Each path below is one point turned by a fixed rotation once a step. After each direction that follows a path, write how fast that rotation turns it, in degrees per step (0 if it stays still).
Each turn is a multiple of 5 degrees from 10 to 175, or 0.
Each row of a path follows its step; steps can be skipped.

step 1: [ 2.03  1.18 -0.30 -2.11 -1.01 -0.02  2.27 -0.59 -0.92  1.05 -1.66  1.77
 -3.61  1.64 -0.96  2.11  0.73 -2.31  4.38 -0.78  4.09 -3.21  0.38  2.58
 -1.52  0.98 -0.58 -0.12  1.09  1.11  0.95  0.35 -4.23 -3.73  2.56 -0.10
  1.18]
step 2: [-1.90  2.77  1.88 -0.44 -0.97 -2.85 -0.34 -2.12 -1.86  1.24 -0.77  1.60
  3.00  3.88 -0.71 -2.79  0.97 -3.19 -1.82 -0.58  3.79  0.78  1.08 -1.13
 -2.50  2.13  2.46 -0.77 -1.99  1.78 -1.64 -2.67  0.89 -1.71 -1.20 -3.50
  0.31]
step 3: [ 1.68 -0.55  3.43  1.36 -2.45 -2.33  0.37  1.38  0.56 -0.13  2.39 -0.44
  1.17 -0.24  1.08 -0.95  0.27 -1.45 -1.46 -3.82  2.37 -2.23 -1.62  4.13
  0.84 -0.76 -1.25 -2.88  3.49  1.90 -1.00  1.98  3.17  0.89  3.67 -2.61
 -0.39]
step 4: [ 0.96 -1.38 -4.50  0.36 -2.95 -2.38 -0.12 -1.03  2.16  4.00 -1.11 -0.66
 -0.03  0.54  2.06 -0.29  2.89 -3.83  1.74  1.93 -1.48 -0.47 -2.28  1.50
 -3.63  1.00  0.04 -1.67  0.69 -1.09  3.63  0.07 -0.03 -0.44  2.36 -2.44
  2.06]
step 6: [ 5.08  2.86  2.32 -2.59  0.18 -1.72  0.04  0.94 -1.11  0.57 -0.94  3.91
  2.06  2.43  1.64 -2.27  0.37  0.14 -1.86 -0.16 -0.62 -4.96 -1.54  0.31
 -1.52 -0.71 -0.47  0.71  0.52  2.46  0.40  3.52 -1.34 -2.69  0.53 -0.59
 -0.09]
step 7: [-2.71 -0.67  0.38 -4.61 -1.35 -3.55  1.18 -0.67 -3.19  1.81 -1.66 -3.34
 -0.26  4.38 -0.30  0.51 -1.58 -1.57  0.09  1.38  1.66 -0.50 -0.49  4.18
 -2.39 -2.04  0.70 -1.66 -2.44  1.12  0.47  0.81  1.83  0.40  2.35 -0.58
  1.36]
step 8: [-0.91  0.41  0.09  4.59 -3.26 -3.75  1.23 -3.15 -0.15  2.97  0.43 -0.93
  1.36  1.36  4.39 -3.52  1.65 -1.09  2.73 -0.61  1.75 -0.90 -0.98  0.54
  1.59 -1.52  0.15 -1.04  1.11  0.50 -2.74  1.47  2.16 -1.90 -2.22  0.57
 -1.57]
step 10: [-3.40  1.52 -2.25 -3.38  0.56 -2.26  0.73  0.86  0.33  3.54  2.63 -0.13
 -0.42  2.70 -1.02 -0.61  3.63 -0.45 -1.16  0.42  1.49  1.04  1.54  0.10
 -3.30 -1.04 -0.22 -0.09  3.56  0.84 -0.73  2.28 -3.75 -4.24 -0.48 -1.14
  2.23]
step 11: [ 0.04  2.55  3.50 -0.41  0.90 -1.64 -3.79 -2.15 -2.24  1.71  1.81  0.70
  1.81  3.38  0.79 -1.01 -2.23 -0.79 -0.73 -0.06 -1.57 -2.30  0.54  2.71
  0.39  1.16 -2.37 -3.64  0.69 -3.14 -1.58  0.86  1.61 -3.72 -0.77 -2.57
 -2.05]
[ 0.33  0.25  0.80  0.33  0.43  0.29  1.24  1.09 -0.89 -0.29 -0.24 -0.65
  1.20 -0.16 -0.23  0.63  0.72  0.00 -0.88  0.62  0.46 -0.57  1.68 -0.95
  0.02  0.66  0.26 -0.08 -0.11  0.48  0.26  0.59 -1.04 -0.50 -0.44 -0.86
  0.65]
90
[ 0.35  0.44  0.73  0.62 -1.68  0.20  0.43  0.27 -0.57  0.63  0.00 -0.93
 -0.59  0.66 -0.84  0.02 -0.37 -1.14 -0.64  0.18 -0.28 -0.03  0.31 -0.55
 -0.57  0.22  0.58  1.06  1.16  0.26  0.11 -0.52  0.48  0.41  0.22  1.26
 -1.29]
65
[-0.94  0.69  0.88 -0.21  1.17 -0.92  0.71 -0.21  0.86  0.78 -0.23 -0.79
 -0.95 -0.16  0.62  0.57  0.41 -1.20  0.90  0.30  0.13  0.72  0.59  0.33
 -0.14  0.22 -0.07  0.94 -0.69 -1.25  0.95 -0.14  0.22 -0.84 -0.41 -0.06
 -0.31]
120
[ 1.12  0.21  0.56  1.28  0.20 -1.15  0.49 -0.99  0.13 -0.08  0.67  0.56
 -0.62 -0.39 -0.61  0.59 -0.67  0.18 -0.31 -0.74 -0.66 -1.54 -0.15 -0.32
  0.76  0.38 -1.36 -0.28 -0.39 -0.10  1.00  0.77 -0.16 -0.37  0.47  0.47
 -0.18]
135
[ 0.92  0.68 -0.35 -0.41  1.13 -0.02  0.55  1.47  1.13  0.30  0.42  0.19
  0.22  0.18 -0.05  0.47  0.57 -0.95 -0.76 -0.57 -0.62 -1.06 -0.33  1.14
  0.96 -0.82  0.72  0.65 -0.15  0.37 -0.58 -0.47  0.20  1.08  0.07  0.32
  0.34]
120
[-0.42 -0.24  0.30  1.05  0.66  0.39 -0.61  0.47  0.21 -0.22  0.68  0.98
 -0.26  0.39 -0.85 -0.10 -0.09 -1.31  0.47 -1.15 -0.17  0.11  0.58  0.20
 -0.96  0.92 -0.46 -0.60  1.40 -0.44  0.05 -1.04 -0.23  0.47 -0.01 -1.47
  0.51]
40
[ 0.38 -0.03  0.34 -0.30 -0.68  0.80 -0.49 -0.84  1.40  0.04 -0.36  0.53
  1.28  1.49  0.67  0.71 -0.39 -0.10  0.29  0.83 -0.92 -1.04 -0.04 -0.71
  0.17  1.03  0.82  0.04 -0.16 -0.80  0.42 -0.54  0.65 -0.45 -0.11 -0.08
  0.73]
155
[ 0.31 -0.49  0.00 -0.26 -0.02  0.44  1.21  0.98 -0.44 -0.57 -1.07  0.85
 -0.81 -0.25  1.29 -0.20 -0.56  0.64 -0.25  0.12 -0.33 -0.37 -0.61  1.03
 -0.38  0.60  0.73  0.19  0.82 -0.86  1.15  0.03 -0.73 -0.16  1.27 -0.46
 -0.72]
130
